The rows of X fall into several groups, and each row is roughly a mix of its group's hidden directions; some rows fit no group.
X:
16.9  15.5  14.1  -15.7  -2.1  -8.9  12.5  -42.3  12.6  -0.6
20.2  1.0  22.8  21.0  -2.3  -16.4  21.1  21.5  -24.6  -0.6
5.3  -30.6  -12.4  14.2  -16.0  -35.5  -10.7  10.6  -7.5  5.6
-12.2  -3.2  -27.2  -22.7  1.3  -6.0  37.9  1.0  -2.4  -16.0
9.8  19.3  -2.2  -15.6  -18.2  -8.4  6.9  -33.2  -5.8  29.2
-20.5  -8.4  20.6  -0.4  -0.3  1.6  24.3  -21.7  -17.4  29.6
27.1  5.0  12.1  1.1  -6.4  0.8  0.7  -17.1  -7.0  -43.2
9.4  -24.1  -23.5  8.2  -26.5  -29.4  -5.2  7.0  -12.8  7.5
-3.2  -24.3  -4.6  15.4  -14.7  -39.8  -8.3  13.5  -9.4  12.1
-5.6  -10.3  5.1  3.1  -11.2  -18.7  15.1  28.9  -35.3  14.0
-1.7  -29.6  -0.5  21.1  12.4  -1.7  2.5  29.6  0.9  -28.1
-1.6  -17.3  -21.5  -21.5  -4.8  20.4  37.0  -1.3  1.5  -10.8
-4.1  -18.5  18.2  17.7  -15.5  -6.4  -7.3  12.8  -40.0  7.2
-40.9  -7.9  -1.3  -0.4  25.0  -8.8  1.2  18.8  -14.0  12.6
15.7  1.7  26.9  29.2  2.1  0.4  -33.9  -8.9  2.4  -9.5
1.8  -1.9  17.9  22.4  -7.5  -4.5  16.2  11.7  -42.7  4.7
8.4  -8.5  -15.6  -30.4  6.9  3.0  38.5  -6.1  15.5  5.4
-20.2  -11.5  -22.0  -13.8  -7.6  8.7  39.7  0.1  -13.8  -6.1
-10.5  -15.3  -0.5  17.2  -12.1  -15.4  10.9  -22.1  -20.2  33.4
-16.0  -11.7  10.1  3.3  4.2  -4.7  15.9  -31.5  -22.9  28.9
14.6  2.4  -22.4  -10.0  12.3  7.2  -15.5  23.0  5.0  -36.5
11.2  11.4  0.1  -18.4  1.7  11.9  -9.9  25.3  20.5  -35.5
34.3  3.4  -2.4  -8.0  -26.7  18.1  3.8  11.7  13.3  -22.9
-11.5  -21.9  -21.0  -13.3  -6.7  6.8  32.1  -8.4  0.2  -27.0
-27.4  -11.3  -5.4  9.0  34.2  5.9  0.5  17.7  -14.8  20.7
-21.6  -5.1  11.9  14.8  -14.6  -5.9  14.3  -31.3  -22.5  19.0
17.0  -2.4  -18.9  -3.0  6.1  2.0  -13.4  37.3  14.0  -26.2
-4.8  -4.9  -20.7  -24.3  5.3  -2.6  41.3  -12.4  -5.8  -12.7
0.8  -26.2  -8.5  -13.5  -0.8  -3.1  34.5  -16.8  1.6  -27.0
-16.1  0.2  -19.8  -1.9  -3.4  12.8  43.1  -7.9  -10.7  -16.9
-34.5  -9.3  3.6  10.1  22.9  -17.8  -5.0  -1.1  -21.3  21.0
9.6  -2.2  20.7  24.6  -3.8  -20.2  20.4  14.8  -28.0  -13.3
-17.6  14.3  -24.8  -15.8  7.1  24.3  -10.6  -20.7  24.3  1.8
1.3  -8.4  13.8  -3.7  -6.9  16.2  -17.9  37.9  22.9  16.8
1.2  3.6  9.3  -17.4  -0.1  -18.8  25.6  -25.1  -25.3  21.6
18.1  2.7  -23.6  4.2  -18.7  11.6  4.2  5.8  31.2  -27.0
-24.1  8.2  16.9  22.6  3.0  4.0  12.4  -25.2  -12.7  27.0
-3.1  28.0  12.9  -28.0  22.6  26.7  8.3  -3.9  7.3  -7.2
34.4  12.4  -5.0  -4.0  -16.8  16.2  4.2  -9.3  -0.2  -33.5
-3.7  26.0  13.7  -12.3  34.9  26.7  0.6  -4.3  11.8  -6.1
12.5  14.4  -5.2  2.9  22.1  16.9  -8.1  34.4  25.7  -8.4
-5.1  24.1  8.0  12.4  5.6  -21.4  -40.7  10.3  2.5  8.1
-18.8  -20.1  1.0  13.7  12.1  3.2  26.1  -14.9  23.4  -24.6
-12.3  -2.6  -16.9  -27.3  5.7  1.3  -12.2  -17.6  35.6  14.1
12.3  6.9  28.3  33.9  0.7  0.1  -30.8  -5.7  2.3  -4.9
-1.0  -22.2  -9.6  28.6  19.4  17.6  -9.9  29.5  1.4  -9.9
-4.3  28.1  11.8  5.1  4.2  39.0  5.8  -19.2  12.4  -9.0
40.0  -7.6  15.6  -0.7  -9.4  9.2  9.2  1.6  8.6  -30.3
13.1  17.5  -21.3  -8.6  9.6  8.4  -15.6  26.6  10.1  -30.5
-22.2  -8.8  1.7  8.3  40.7  2.5  4.6  3.6  -17.5  22.5
-21.0  -7.7  16.5  -13.1  26.0  -10.5  16.8  3.0  0.4  33.6
-8.9  -12.7  8.3  -1.2  5.2  -9.5  13.5  -30.4  -17.8  36.0
35.8  12.0  -5.5  -12.7  -28.6  8.4  11.3  -10.6  15.2  -13.3
-1.7  -28.2  -15.6  -28.9  -0.7  14.7  20.9  -24.5  0.7  -4.6
-3.5  6.5  -12.5  -21.1  13.3  -5.3  -1.5  -25.3  40.6  1.3
-7.1  23.1  -13.0  -9.4  14.2  9.2  -17.9  -22.7  34.3  3.6
8.3  3.1  -8.5  5.3  10.9  10.8  -15.3  30.8  14.8  -36.6
12.6  23.5  -4.2  -21.9  19.5  36.2  10.2  -2.0  12.0  0.4
-9.4  -24.8  -6.4  -14.8  -10.6  -7.4  42.1  8.2  -3.8  12.8
-20.2  13.7  -15.2  -12.7  7.5  12.0  5.4  -27.3  29.7  17.6
-0.5  6.0  -18.9  4.3  -8.4  -18.2  15.5  -29.2  -35.1  3.4
17.8  14.0  -6.9  -25.9  -5.5  14.5  -5.6  20.7  19.5  -29.0
5.7  -35.9  -5.3  13.0  -12.3  -35.2  -11.7  8.2  -4.3  4.6
27.7  4.7  21.6  9.9  0.4  -6.0  -23.8  29.4  -2.5  18.2
7.2  32.2  2.2  -23.4  15.6  31.0  8.6  3.3  15.0  -0.4
11.9  -1.8  11.7  14.1  -1.8  -18.3  2.8  18.6  -38.3  -22.7
0.7  28.3  10.3  -17.8  3.8  34.9  6.5  -9.3  13.1  -19.8
25.1  -2.9  25.5  24.6  0.2  -11.7  13.6  7.4  -24.5  -16.9
1.1  -5.0  5.2  6.3  -9.7  -13.5  15.9  31.8  -38.9  1.3
29.1  5.6  -7.7  -12.1  -24.0  2.8  19.3  -5.2  13.7  -30.0
32.6  -8.3  16.7  -10.3  -11.5  0.9  18.1  6.1  -11.8  -31.6
-31.8  19.4  -1.6  -21.5  3.5  -15.0  3.3  -15.6  -16.1  23.5
-16.4  13.0  -11.6  -7.6  4.4  20.9  -28.8  -21.2  25.3  12.1
7.9  -6.0  14.0  19.8  -9.4  -15.7  6.3  30.7  -32.8  -8.7
22.6  15.5  -10.2  -16.4  -34.8  -4.5  11.1  -16.6  16.4  -11.5
-10.2  -18.2  -2.0  23.1  -7.0  3.5  -27.1  33.3  13.9  9.0
20.5  -23.2  18.6  8.5  -0.7  16.7  -6.2  38.0  2.7  -3.5
4.7  -10.9  -13.0  -18.1  3.4  17.3  41.7  -17.3  10.6  -7.3
15.3  -25.4  19.6  3.4  -10.1  -15.4  24.2  16.1  -23.9  10.8
11.5  -4.7  -12.2  21.1  13.7  30.1  -15.0  16.0  23.5  -16.6
19.8  16.6  -13.8  1.1  8.2  29.3  -2.0  -13.2  32.1  -12.4
25.6  4.1  -3.0  0.1  -36.3  -2.4  -6.2  -2.9  3.4  -32.9
19.4  16.8  -14.5  -17.6  16.4  8.8  -15.2  24.4  19.1  -21.0
8.3  -20.4  -16.7  9.7  -18.5  -36.5  -9.7  20.2  -2.6  10.7
-4.4  24.9  -4.1  -8.7  12.3  40.3  10.2  -12.8  -4.1  -19.0
13.2  26.5  -7.7  -3.7  4.3  18.1  -6.3  -35.5  1.6  23.7
19.8  0.9  -10.1  -11.3  11.8  12.1  -13.0  27.9  20.8  -29.4
19.5  13.4  -12.5  -15.1  5.9  15.5  -11.1  22.8  20.3  -29.7
15.2  -28.6  8.8  15.2  12.0  13.1  3.9  33.5  13.3  -13.0
-20.6  -9.0  3.1  6.3  30.2  -0.6  3.2  8.5  -35.1  19.1
-10.2  19.8  -26.8  -8.8  24.3  2.8  -22.4  0.6  13.7  24.0
34.7  9.1  17.6  10.5  14.5  1.4  -23.1  -12.2  -2.9  -23.4
14.1  12.3  -4.2  -6.4  10.0  7.2  -13.6  34.5  26.1  -23.3
28.2  0.8  -4.5  10.2  -4.3  37.4  -16.0  17.2  13.2  9.4
-8.2  -4.3  11.8  -1.7  -21.9  -11.1  14.6  -31.2  -12.5  31.3
11.4  30.7  -7.6  -20.6  -21.4  0.9  1.1  -29.6  9.8  -12.6
-17.4  3.2  16.3  3.2  6.5  -4.4  9.1  -39.2  -17.2  24.4
18.9  -28.7  16.8  4.1  -8.9  -19.3  10.1  20.0  -25.6  -8.1
4.3  -9.3  -7.7  -14.0  6.4  -0.5  40.4  -19.5  24.1  -12.8
-12.3  -29.2  13.9  -4.8  22.3  -18.2  -24.4  -18.8  12.5  0.2
-18.6  -2.0  -2.2  12.9  -3.0  -0.1  14.7  -31.9  -31.2  20.3
25.5  -1.0  20.0  12.1  1.4  -8.0  -35.1  11.2  -21.5  -8.0
-4.3  24.4  7.9  -18.6  12.5  37.1  10.4  -11.7  2.9  -18.5
6.5  -19.7  0.2  28.2  27.9  22.5  -11.3  21.1  -3.3  -8.0
-22.6  -9.8  -18.9  -22.1  -4.4  4.8  35.4  -6.5  -3.7  18.7
-16.0  -12.2  0.8  18.9  11.9  5.8  -23.3  29.5  -24.8  -13.5
-37.1  3.2  -5.1  3.7  12.4  -11.2  -13.9  0.8  -27.6  22.1
-3.9  -26.7  -11.1  17.5  -14.5  -36.4  -7.2  7.3  -17.9  5.9
-10.5  1.3  3.2  3.6  2.2  5.1  12.4  -41.7  -20.7  25.9
-9.5  -6.6  4.7  22.0  -1.8  0.0  10.3  -32.6  -14.0  33.8
7.0  -24.6  2.9  32.8  4.1  -13.0  -7.3  1.6  -30.6  -15.3
Here is one row of each group, with its name. Which group are the others in?
0.9  -20.6  -24.4  -33.4  -2.9  21.6  20.6  -4.9  7.6  -6.1 -> C
11.4  -20.2  -24.1  10.2  -8.5  -35.3  -15.0  16.9  -7.8  6.4 -> F
28.2  9.6  -3.3  -17.6  -40.9  4.5  4.9  5.9  1.0  -14.0 -> T

14.6  -20.2  12.2  19.9  3.8  6.5  -9.1  22.6  -7.8  -35.7 -> T
-6.7  -7.3  -17.6  -20.4  0.1  13.1  42.7  -6.0  14.1  9.7 -> C
-13.0  6.5  -11.0  -11.7  7.2  12.6  -27.6  -31.2  26.7  4.8 -> C
25.2  4.8  0.1  -6.5  -8.1  8.4  9.6  -8.1  39.6  -24.4 -> T
4.7  8.6  -6.8  -4.0  10.0  24.9  -5.8  -27.1  38.3  -6.6 -> C
-21.9  27.0  -12.5  -28.0  -15.8  -12.5  6.8  -17.3  -2.7  15.6 -> T
-10.2  25.3  4.9  -31.3  -16.4  -14.1  5.0  -22.4  2.4  20.2 -> T
36.0  -5.5  11.6  10.9  -21.8  18.1  -18.9  10.0  14.9  9.8 -> T
-9.7  5.9  -11.2  -11.1  5.8  10.4  -15.8  -17.4  44.5  9.9 -> C
-13.5  -3.3  -23.2  -19.7  2.2  -3.0  39.4  -4.8  14.2  -15.5 -> C
-16.8  10.1  -16.3  -11.8  5.3  10.5  -12.9  -17.2  41.0  8.9 -> C
